Q259: [121 117 120 161 115  90  90 151]
Q765: [112 129 135 154 115  86  91 164]
Q464: [ 87 164 156 116  83  89  90 171]
Q515: [100 156 165 115  92  91 113 173]
Q691: [133 117 147 159 109  93 100 134]
Q605: [ 98 162 164 114  85  91 113 165]
Q106: [107 148 149 139  96  88  81 172]
asked: [133 117 147 159 109  93] => Q691
asked: [ 98 162 164 114  85  91 113 165] => Q605
loc: [135] => Q765, 2
loc: [154] => Q765, 3
loc: [116] => Q464, 3

Q18: [127 144 131 119 140 124 119 120 102 109 119 123 131 123 148  97]
Q744: [123 138 111 126 145 108  94 138 119 106  94 116 147 116 144 104]
Q757: [123 138 111 126 145 108  94 138 119 106  94 139 134 119 156 113]
Q832: [142 158 118 128 150 102 128 140 107 124 126 139 134 119 156 113]
Q673: [149 141 123 136 140 123 135 130 101  98 135 115 115 119 154 128]
Q965: [142 158 118 128 150 102 128 137 107 124 128 139 134 119 156 113]
Q67: [107 143 134 126 124 118 120 125 102 101 120 110 126 125 146 102]
Q507: [168 134 106 100 149 110 111 143 108 113 111 145 139 118 150 131]
Q435: [134 168 123 129 155 117 110 102 117 122 110 133 125 116 165 121]
asked: [126 124 118 120 125 102] => Q67
asked: [117 122 110 133 125 116 165] => Q435
asked: [123 138 111 126 145 108  94 138 119 106  94 116 147 116 144 104] => Q744
asked: [134 168] => Q435
loc: [148] => Q18, 14

Q741: [117 125 115  97 104 116 126 124 107 125 124 119 128  96 120 113 119 116
  96 100 112 124 127 123]
Q619: [124 124 119 112 119 116 120 115 121 128 114 121 125 117 127 119 128 119
 113 115 117 129 126 126]
Q546: [131 129 134 139 134 138 133 140 135 130 139 134 131 135 129 136 129 134
 139 136 136 128 128 129]
Q459: [136 131 130 138 138 145 128 144 140 135 140 135 131 145 136 137 136 140
 140 139 135 134 125 130]
Q901: [133 129 132 138 136 119 105 114 122 103 126 121 111 128 113 117 124 129
 138 138 134 128 131 128]
Q104: [121 121 117 112 120 114 119 103 117 124 105 121 114 111 128 113 126 121
 108 115 118 127 129 128]
Q336: [121 117 112 120 112 119 103 117 101 125 118 121 124  92 126 104 117 121
  87  96 116 126 127 125]
Q902: [116 123 117 104 109 106 118 113 114 128 112 119 126 104 122 115 124 111
 106 103 109 126 123 124]
asked: [116 123 117 104 109 106 118 113 114 128 112 119 126 104 122 115 124 111
 106 103 109 126 123 124] => Q902
asked: [121 117 112 120 114 119 103] => Q104
asked: [133 129 132 138 136 119 105 114 122 103 126 121 111 128 113 117 124 129
 138 138 134 128 131 128] => Q901
asked: [114 119 103 117 124 105 121 114 111 128 113 126] => Q104
asked: [113 117 124 129] => Q901

Q892: [167 160 160 115  86 157 144  98 164 145 101 106 121 144 145 142 135 121]
Q433: [147 155 154 130 134 110 159 153  96 129 129 127 121 155 124 115 159 148]
Q95: [147 108 154 130 134 110 159  88  96 129 102 127 121 155 106  88 107 164]
loc: [107] => Q95, 16
loc: [101] => Q892, 10
asked: [147 108 154 130 134 110 159  88  96 129 102 127 121 155 106  88 107 164] => Q95
asked: [147 155 154 130 134 110 159 153  96 129 129 127 121 155 124 115 159 148] => Q433

Q971: [135 123 127 123 142]
Q445: [109 166 173 168 118]
Q401: [115 161 161 157 102]
Q139: [137 109 109 107 152]
Q278: [119 159 156 154 108]
Q790: [122 116 110 110 138]
Q198: [130 140 130 131 121]
Q473: [109 168 173 166  99]
Q770: [140 163 161 158 102]
Q906: [116 138 110 119 135]
Q621: [144 106 111 107 148]
asked: [119 159 156 154 108] => Q278
asked: [122 116 110] => Q790
asked: [109 168 173 166] => Q473

